In the rows, zero is written as 128.
The rows of R fall into 4 groups, and each row is roughly a mix of its group's hidden directions.
R, 117 rows:
[[ 98  99 174 124 167 159 143 133 113 158 107]
 [159 153  71 143  91  97 117 144 112 133 128]
 [152 112 153  91 151  91 161 115 141 152  92]
 [156 129 131 134  62 126 143 132 112  81 140]
 [104  90 173 163 132 138 122 144 156 121 168]
 [113 134 138 138 164 106 101 136 188 147 161]
 [159 109 135 105 162 104 181 118 123 145  93]
 [148 173 152  69 127 118 126 103 129 104 113]
 [132 128 107 127 116 149 143 128  70  71 117]
 [150 138  97 100 123 124 148 109  81 116  77]
 [145 146  80 104  77 126 106 158 109 113 129]
 [102 121 137 148 129 171  69 140 125 106 158]
 [146 120 119 112  62  86 140 138 120 109 103]
 [142 152 137  67 114  85 130 118 131 121  92]
 [125  98 144 150 160 105  91  78 153 125 108]
 [150 114 156  95 158  94 143 106 145 158  88]
 [141  87 153 117 196 142 125 124 120 130 103]
 [143 113 109 126 115 133 151 115  70  78 106]
 [124 133 144 112 103 153 187 160  87 125 134]
 [123 121 124 178 144 137 108 141 159 102 183]
 [136 124 143 112 156  93 125  98 160 177  94]
 [116 106 168 152 173 110 134 110 172 148 144]
 [136 170  97  92 105 152 128 130  81 104 122]
 [ 96 147 120 132 137 161  63 132 144 156 113]
 [107 119 130 139 201 150 129 137 125 145 164]
 [144 137 139 108 153  93 125  89 150 170  87]
 [160 121 134 142  61 118 157 117 121  93 124]
 [152  94 177  93  96  96 121 137 151 127 121]
 [153 160  71  99 101 125 103 134 111 128 103]
 [151 115 105 147 162  94 125  85 129 154  87]
 [128 136 109 136 104 167 143 146  78  80 140]
 [132 115 123 130 122 141 170 127  69  79 120]
 [ 99  81 139 162 165 122 119 140 159 150 153]
 [105  84 110 188 137 140 123 143 139 160 137]
 [130 136 131 130  54 134  88 133 138 104 116]
 [107 148 103 131 144 172 111 114 159 104 177]
 [ 96  91 183 134 163 108 125 103 149 125 128]
 [130 126 119 131 140  88  87 133 187 150 151]
 [ 90 111 178 124 128 164 137 165 141 128 158]
 [136 153  99 115  90 165 143 150  78 109 123]
 [ 88 102 183 132 147 117 104 118 164 140 140]
 [142 122 133 120 185 112 124  94 138 160  83]
 [118  89 141 145 162 168  97 153 110  93 141]
 [116 154 110 131  83 158  71 137 127 132 104]
 [120  87 146 178 159 115 119 117 167 149 142]
 [143 181 115 105  89 159 105 125 102 109 111]
 [149  93 173  97  89  96 126 148 147 117 123]
 [126 169 115 107  84 169 126 165 116 153 134]
 [140 113 123 162 113  80 121 141 186 140 147]
 [ 97 105 159 148 145 182 119 132  94 116 154]
 [141 150 129  74 142 116 144  84 146 111  91]
 [119 157 103  93 146 172 133 123  79 140 106]
 [128 115 154 105  81  83 106 124 165 110 110]
 [111 132 177  88 100 150 144 153 105  96 134]
 [147 104 157 129  73  95 139 120 151  91 133]
 [139 140  84 157 122 105 111 132 183 136 160]
 [127 108 168 102 153 117 151 111 111 150  73]
 [127 137 141 119  62 123  84 126 152 110 106]
 [140 139  96 126 103 157 135 127  71  86 111]
 [127 152 116  99  86 163 145 148  78 124 110]
 [116 150 147  96  85 161 145 155 115 172 121]
 [139 167 112  78  95 136 139 138  89 105 111]
 [111 137 146 116  66 136 115 156 134 107 172]
 [126 121 115 133 116 150 149 136  74  67 130]
 [151 135  75 166 103 115 172 127 106 120 123]
 [152 130 137 102 157  94 155  99 140 166  88]
 [142 146 141  90  70 101 109 121 138 101 103]
 [138 117  80 180 123 136 150 146  99  94 129]
 [127 130 132 147  60 147  86 136 138 100 132]
 [138 139  91 138 112 156 125 128  79  74 124]
 [ 89 106 126 158 134 142  73 145 159 154 130]
 [123 104 144 156 168  94 104 108 177 127 146]
 [120 118 110 163  84 143 109 160 117  85 156]
 [146  97 150 161 116  72 124 119 171 121 133]
 [ 98  87 136 164 169 127 116 134 161 158 145]
 [ 99  88 194 141 131 144 136 149 134 126 145]
 [145 145 131 113  54 119 112 128 126  95 110]
 [123 122 108 137 114 151 119 127  80  62 129]
 [140 124 144 109 143 104 135  91 141 178  79]
 [101 113 136 140 144 177 100 158 113  93 161]
 [104  93 181 153 133 147 122 129 143 102 167]
 [160 112 130 128  79  89 172 116 127 109 107]
 [110 115 151 109 100 155 157 131  71 101 109]
 [123 111 163 165 178 122 152 113 162 141 150]
 [ 96  98 151 158 172 174 120 118 115 139 144]
 [151 150 126  90  92  80 147 149 147 135  99]
 [122 106 119 149 113 161 136 170 102  83 162]
 [154  98 135 147  71  96 162 122 135 104 122]
 [119 115 127 154  77 139  89 155 128  90 155]
 [167 144  71 145 120  90 113  99 121 126 114]
 [123 137 114 119  98 165 140 139  69  87 121]
 [168 151  82 132  94  83 120 119 117 114 116]
 [ 93 150 150 118 108 148  67 125 149 132 156]
 [128 148 114 119  96 107 132 172 184 138 155]
 [150 141 109  94 101 132 135 109  94 152  73]
 [105 115 145 109 175  98 115 116 167 165 107]
 [163 138 114 121 120  85 169  99 134 160  95]
 [101  99 147 167 157 153 113 120 162 126 170]
 [145 177 118  95 167 145 150 106 102 141 105]
 [168 133 126 118 102 112 186 120  98  95 132]
 [147 121 118 136 189 122 133  94 123 155  85]
 [128 118 139 143  63 125  85 145 141 104 150]
 [144 169  56 118 137 131 119 113 120 143 114]
 [107 140 100 166 101 163 108 146 109  99 166]
 [120 127  85 182 115 153 118 144 105  92 146]
 [127 138 107 115  95 158 136 141  71  84 122]
 [140 153  98 107  94 158 147 147  76 111 113]
 [119 123 151 131 148 103 103 122 188 173 139]
 [142 132 129  95 145 107 203 131 120 142 115]
 [140 132 155  88 156  97 141 101 149 166  96]
 [100 148 112 142 167 176  88 135 123 158 131]
 [157 126 145 100  81  85 156 118 131  95 115]
 [152 117 136 114 171  98 138  98 139 158  80]
 [138 140 109 152  74 119 114 166 114 107 168]
 [139 127 144 109  62  94 112 122 149 103 105]
 [124 111 133 149  70 127  90 154 133  91 150]
 [120 144 162  81  87 138 145 160 110  97 131]]

In each list below, one row fits none of the groups, and each other row fits one group, some only roughly. Which row is it?
  Q_251: [118 158 106 116  93 163 121 155 107  92 168]
  Q_370: [150 154  72 119 106 137 107 123  93  97 105]
  Q_132: [136 109 137 117 159  90 113  90 157 164  92]
  Q_144: [116 123 138 104  89 138 165 174  92 108 150]
  Q_777: [168 153 134 106  85 112 156 102 114  92 111]
  Q_116: [121 151  90 123 148 176 119 115  73 132 121]
  Q_747: [143 142 149 118  47 137 129 124 118 108 127]
  Q_947: [126 124 122 113 130 106  68 102 166 159 104]
  Q_312: [101 118 136 152 187 162 106 132 141 149 158]
  Q_61: [136 108 134 137 152  85 138 122 168 174  94]
 | Q_747
  Q_578: [ 88 153 115 135 136 179 114 148 114 111 172]
  Q_187: [103 106 178 141 164 114 124 111 171 152 139]
  Q_401: [152 158  57 134 121 111 113 130 117 155 114]
  Q_478: [146  91 164 105 127  86 148 122 156 154  97]
  Q_296: [108  99 191 136 148 119 150 123 156 161 136]
  Q_541: [112 138 158  98  95 157 142 169  83 117 132]
  Q_743: [128 114  96 179 110 159 119 151 102  90 148]
  Q_766: [125 124 139 130 145 109  78 106 183 163 124]
  Q_925: [157 152  62 123 119 124 102 131 107  97 117]
  Q_790: [134 104 112 166  89 147 116 157 110  84 154]
  Q_180: [117 130 127 147  66 141  94 149 130 101 163]
 | Q_478
  Q_245: [136 176 101 105 154 158 136 121  92 153  98]
  Q_378: [138 117 120 158 144 149 150  97  84  75 117]
  Q_594: [131 152 134  97 151  97 173 105 140 167  99]
  Q_332: [133 100 130 196 124 103 121 134 168 116 144]
  Q_389: [148 145  84 156 140 102 140  90 122 147  85]
  Q_430: [126 127 130 130 158  90  93 116 187 157 135]
  Q_534: [166 152  88 116 114 104 121  88 101 102 105]
  Q_444: [ 96 123 142 144 134 186 118 142 107 112 174]
  Q_62: [161 136 124 115  68 100 154 117 115  97 106]
  Q_524: [140 131 133 134 166 128 109  84 151 174  88]
 | Q_332
  Q_16: [127 148 135  77  90 145 146 142  97 157  96]
  Q_327: [150 132  99 163 156 113  88  90 166 134 128]
  Q_274: [124 169  93  78 132 154 139 143 110 156 104]
  Q_732: [106 128 107 164 141 178 105 142 101 100 159]
  Q_656: [120 146 142  80 128 158 146 127  72 123  99]
  Q_446: [123 144 115 159 107 164 110 168 146 127 180]
  Q_42: [109  87 185 133 155 116 143 121 156 150 107]
  Q_580: [143 103 142 112  80  73 148 132 136  96 129]
  Q_691: [114 136  99 170  81 143 115 148 118  97 163]
  Q_513: [117 135  87 176 168 163 106 116 107 122 127]
  Q_831: [150 165 136 128 139  94 135  99 179 165 130]
  Q_733: [138 156  75 182 114 112 121 102 133 143 118]
 | Q_831
  Q_495: [145 125 152 153 164 137 199 122 130 127 141]
  Q_249: [163 140 112 107 113  70 141 119 144 139  86]
  Q_913: [145 104 131 124 197 126 142 110 122 148  90]
  Q_905: [141 176  86  96  84 127 128 151 116 113 136]
  Q_21: [ 95 142 145 143 116 171 117 162 124 104 177]
  Q_442: [127 110 158 103 106 176 151 151  82 112 134]
  Q_553: [139 145  80 124  97 146 104 136  90  84 123]
  Q_182: [107 137 151 108 109 176 128 150  79 103 146]
  Q_24: [174 140 101 118 140 101 151 108 135 169  90]
  Q_485: [127 123 134 148 123 164 177 145  84  91 147]
 | Q_442
  Q_973: [147 156 126  81 106 126 144 117  79 101 100]
  Q_118: [126  90 179 143 133  87 138 131 163 150 114]
  Q_830: [112 137  94 168 172 171 104 117 107 123 134]
  Q_938: [139 105 183  85 156 139 140 126 116 142  94]
  Q_621: [124 128 133 117 149  92  94 119 183 172 122]
  Q_949: [108 149 111 145 171 183 104 138 114 153 146]
  Q_957: [140 127 103 144 119 159 151 126  74  77 125]
  Q_229: [143 129 153  85 162 103 157 107 141 164  98]
  Q_926: [123 145  97 138 102 159 122 173 112  97 171]
  Q_543: [105 125 148 136 108 176 121 164  89 113 164]
  Q_260: [113 102 179 118 154 112 150 140 174 154 115]
 | Q_938
  Q_281: [128 146 121 135 107 177 163 158  84 107 146]
  Q_850: [157 135  91 156 125  87 141  94 133 147  87]
  Q_386: [131 114  98 178 160 123 111 110 170 143 158]
  Q_191: [113 139 133 107 130 181 132 137  63 120 121]
  Q_898: [165 131 107 112 136 108 165 102 102 145  78]
  Q_916: [128 104 144 133 164 101 142 121 161 177  91]
  Q_619: [110 113 150 155 110 136 114 150 164 105 186]
  Q_923: [142 128 167  81 102  94 154 132 127 119  89]
  Q_12: [106 130 111 156 140 182 106 147 103  99 162]
  Q_299: [101 117 148 150 120 166 115 149 137 102 187]
  Q_816: [ 97 127 111 122 131 181 112 170  98 108 154]
 | Q_816
  Q_836: [ 96 128 127 131 192 150  98 132 140 163 140]
  Q_295: [133 101 153 148 133  81 136 136 185 153 122]
  Q_627: [126 128 130 149 165  99 116 129 189 150 161]
  Q_692: [129 133 131 140 198 159 156 116 116 134 158]
  Q_443: [155 133 114 140 149  93 119 107 177 176 118]
  Q_725: [119  94 144 160 179 149 118  80 137 122 133]
  Q_32: [103 110 195 124 120 119 144 130 159 163 138]
  Q_551: [127 130 131 101 105 150 155 115  72 116  82]
  Q_163: [162 143  82 135  94  80 152 118 148 129 127]
  Q_179: [156 136 104 149 104  74 140 102 148 148  95]
 | Q_163
  Q_279: [145 154 100 124  84 133 117 136  75  94 139]
  Q_809: [ 84 134 140 132 121 164  83 151 132 108 168]
  Q_23: [143 119  98 171 153 110  97  86 163 127 140]
  Q_948: [148 172 104  72 104 115 143 132 117 121  98]
  Q_81: [109 121 144 106  86 136 164 168  90 106 144]
  Q_678: [135 129  94 155 108 152 148 164  77  97 135]
  Q_585: [110 131 161  90 113 155 153 160  79 125 111]
  Q_476: [133 121 163  86 177 115 132 106 146 161 104]
  Q_674: [100 126 144 124 100 163 106 164 122  93 172]
  Q_936: [108 120 116 157 132 182  97 148 104  96 157]
 | Q_678
  Q_291: [161 157  84 125  84  90 120 130 131 101 130]
  Q_917: [106 138  95 169 158 176 106 127 104 115 146]
  Q_589: [168 126 107 123 153  99 150  93 126 154  82]
  Q_174: [117 146 131 137  58 131  91 140 138 117 159]
  Q_319: [142 128 163  83  89  85 150 132 153 142 124]
  Q_759: [107 104 160 171 161 131 133 130 150 102 172]
  Q_162: [111 146 131 133  61 134  98 143 138 113 165]
  Q_123: [140 139 117 124 188 123 145  93 128 163  92]
  Q_611: [123 150 125  87  80 154 146 153  90 144 110]
  Q_309: [137 137 112 122  97 167 148 130  69  98 109]
  Q_243: [156 131 156  92 145  92 164 107 156 150 103]
  Q_78: [150 117 144 100  83  74 146 122 138 102 108]
 | Q_243
